The rows of M fall into 3 groups, and each row is roughly a mix of its group's hidden directions; some rows fit no group.
M (104 x 10):
[[-20 -28  -6  10  -4  38 -34  26  16 -20]
 [-14  21 -14 -12   8  39  -4 -45  19 -15]
 [-23  30  -1  34 -17 -25  24  -5  14 -30]
 [  4  22 -48 -10  -1  32 -17  18 -25   2]
 [ -2   5  42 -33  -9  -1  21  23   7 -35]
 [ 22  23 -10  29   5  -1  31 -20  -5 -43]
 [-43 -20   8  -1   1 -31  35  26  -1   6]
 [ 23   9  51 -14   4  -6  26 -25  -1  21]
 [-13  -4 -17  38 -34  -5   3  -7 -23 -40]
 [  0   1 -15  -5 -31  50  31   1 -24   2]
 [ -2   1 -25 -27   0  28   3  14  33 -42]
 [-12  41   2  21 -20  11   4 -37   6 -32]
 [ -7 -18 -41  -1   1 -13 -14  -7  -9 -52]
 [ -4 -22  41  20 -22  33  19  -4 -17 -20]
 [ 15  10  -8  13  -6 -36 -52 -24  -8   0]
 [ 16   5  23   1 -15  50   4  36  -8  17]
 [-24  25  10  15 -17 -17  13 -44   0 -32]
 [  7 -18  21  -5  29  32 -44  -3   0  24]
 [-20  38  20  -8 -26  -9  15 -22  12 -36]
 [  0  28   5 -18  -8 -21 -18  16 -55   2]
 [ 24  22 -16  -4   8   7 -45  -5 -41   9]
 [ -3 -26 -17 -11 -22  32 -12 -12   9 -47]
 [  4 -14 -54 -24   3 -27   0 -15 -10  20]
 [ 41  23  15  20  37   5   2 -30  11  -2]
 [ -9  23 -10  24 -30 -26  -1  -2  26  40]
 [ -3  33 -39 -17  29  -5 -17  28  18   1]
 [ 10   2 -24   2   2 -49 -14 -15  -2 -41]
 [-43  -3 -37  20  -1 -26  -7 -22  -9  17]
 [ -8  14   6 -20  24  51  12 -30  14  -7]
 [ -8  36 -21  -5  29  12 -18  39  18 -14]
 [-12 -31 -25   5 -29 -24 -15  -4 -28 -32]
 [ -8   9  38  34  26  -3 -11  27 -22 -21]
 [ 16  14   3 -23   2 -31  17 -23  17  46]
 [ -5  11  15 -36  18 -13 -40 -28  20  17]
 [ 18  -4  25 -17  42  29 -30 -15  13  10]
 [-42  -9  -3   8  24   0  20 -16   7  45]
 [  6  -5  30 -34 -21  -9  14   5   4 -48]
 [  6 -20 -37  -4  29  38 -14  12  11  25]
 [ 16   7 -34 -34  20 -28 -23 -19  12 -18]
 [ -1  27  -4  14 -37   1  46  27  -7   1]
 [ -1 -35   2  27 -28 -28   2  20 -35 -10]
 [ 11  39  -8   3 -28  -8   7 -12   7  49]
 [-24  34  34  23 -18 -32   7  11 -12  12]
 [-19  33  47  -7   1 -26  25   7   6 -10]
 [ -1 -28  35  27  -6 -32  15 -22 -25 -11]
 [-16 -13 -14  22 -36  33 -17 -17 -34   1]
 [  4 -17  -2  39 -10 -27  16 -13 -12 -44]
 [ 10   1 -29  -8 -40  17 -35   4  -5  31]
 [-11 -20  21   5  34 -45 -31  -4   0  11]
 [-14 -34 -25 -16  24 -24 -24 -31   9 -11]
 [-12 -20  21  30 -12  33  13  14 -39 -14]
 [ 18   3 -41  26   0 -36  20   7   4  27]
 [  7  49 -17  13 -22  16  18 -32  -1 -15]
 [  4 -17  36 -10   6 -24  39 -18   9  30]
 [ 21 -34 -43 -13   6 -26 -24  -2  10  14]
 [ -4 -45 -28  -3 -20  25 -14   6 -17 -28]
 [ 48  16  22 -17  13  19   0   1  17 -32]
 [-33  23 -17  -9 -30 -25  40  -2   7   2]
 [ 16 -29  54 -13  22  13 -14 -12  -9  -4]
 [-22  -3 -39   6  22  15   2  45 -18   6]
 [-17 -18  34   3  33 -30  -1  24   4  29]
 [-37  37   2  14 -37  28  10   0   7   1]
 [ 22 -13  -8  29  25 -54 -13   0  -3   2]
 [ 31  -7  20 -24  14  28 -41 -12   5 -21]
 [-15 -46  16   4  10 -38  12  -6  18  23]
 [  9   7  -8  32  37 -36  -2 -12   0  34]
 [ -2  23 -24 -43 -24  24  20 -15  21  -2]
 [-28  -5  17 -24 -15 -18  28 -11  14 -44]
 [ 31  20 -32   6 -19 -23 -13 -30   1 -28]
 [ 46 -14 -12  27  17   8 -28   1 -24  19]
 [-25  -3 -18   6  42   6  24   0  34  27]
 [ 24 -37  14 -28  14   1 -39  22   6   6]
 [  0  26   9  21  42  19  -5 -40   5  15]
 [ 27 -25 -19   4  36  30 -12  14   3  30]
 [ 25  -4  24 -25  11  41   1  -9 -37  10]
 [  0  23 -37 -23  -5  28  20   6  12 -37]
 [-21  36   8  16 -44  26   6  -7 -20 -11]
 [-14   8 -10  22  22 -40 -20 -24   3  36]
 [  0 -18   9 -13 -10  -3  63 -18 -10  10]
 [-19 -31  29  34  -7   5  39 -11 -14  -2]
 [  0  35 -16  17 -54  12   8   0 -16  -5]
 [  9  32  21   3 -17  10  41  -4  -9  38]
 [  8 -39 -34  25  -7   8 -35  -4 -21  -6]
 [-49 -40  10 -13  15   6 -13   8  -3  21]
 [-22 -58  11  14 -10   9  25   2  -9 -11]
 [ 16  -1 -33   3  -2  -2 -42  24 -19  34]
 [-41  30   4   1 -17 -30  21 -14  17 -22]
 [ 16 -39 -34 -21  34  17 -12   1  11  -9]
 [-15  15 -24  26 -14 -41 -26   2  31  -3]
 [-33  -7   2  28  13 -32  40  11  16   9]
 [ 31  20   2 -42  12   1  21 -30  -8 -24]
 [ -4  -5  44 -26  41  15  -8 -10  13 -17]
 [-31  -7  14  11 -44   7   0 -27 -34  -6]
 [ 23 -25 -15  11  30  13 -14  21  -8  44]
 [ 45  -9  -7  11 -44 -30  -5   1   7  -1]
 [-13  30  -8  24  -7   9  -8 -56  -5 -14]
 [ 40   0 -16 -11   4  10 -44  -6  10  32]
 [ 17  -9  -3   2  19 -30 -29 -16 -46  19]
 [  5  27  12  12 -49  33   0 -12  22  -4]
 [ 13   9   7 -37   3  10  48 -18  16 -23]
 [ 15 -13   9 -33 -18 -20   2  43   4 -32]
 [ -5  -8  -4  32  46 -34  -2 -13   3  26]
 [-18   7  -8  21 -13  46 -12 -33 -17  23]
 [  6  45   1  17  21   5 -13 -27   6  38]]

One row of each group comes first, with its name. Which group is each row after those in?
[-17  25  32   3 -11 -31  14 -42  -6 -14]  K
[  0  -3   3 -51  -9  45 -13  -8  15  -6]  U
[ 27  -1  18 -12  -2  22   3 -20 -52  20]  T

[-35  21   3  41 -15  -8  28 -23   5 -13]  K
[  5  -9  22  35  12  32  -6  -5 -26 -38]  U
[ 30 -24  31  17  33 -18  20  10  -5  22]  K
[  1  10 -12  19 -34  44  -3   5 -38  -1]  T
[-16 -21 -20  -1 -25 -27  10  39   3 -34]  K
[-29 -13  23  -4  -5 -30  37  29  -3 -23]  U
[-10 -28 -21   6 -16  25 -14 -38 -23 -27]  K
[  2 -10  14  23 -24 -39  12  -9 -20 -41]  K
[ 38 -20  18 -34   8  -5 -21  33  14   9]  U
[ 12  29  25   6  -1  51  -5 -19  -8 -23]  U
[ -4  38   7  18 -39 -18 -28  -4 -13  23]  U
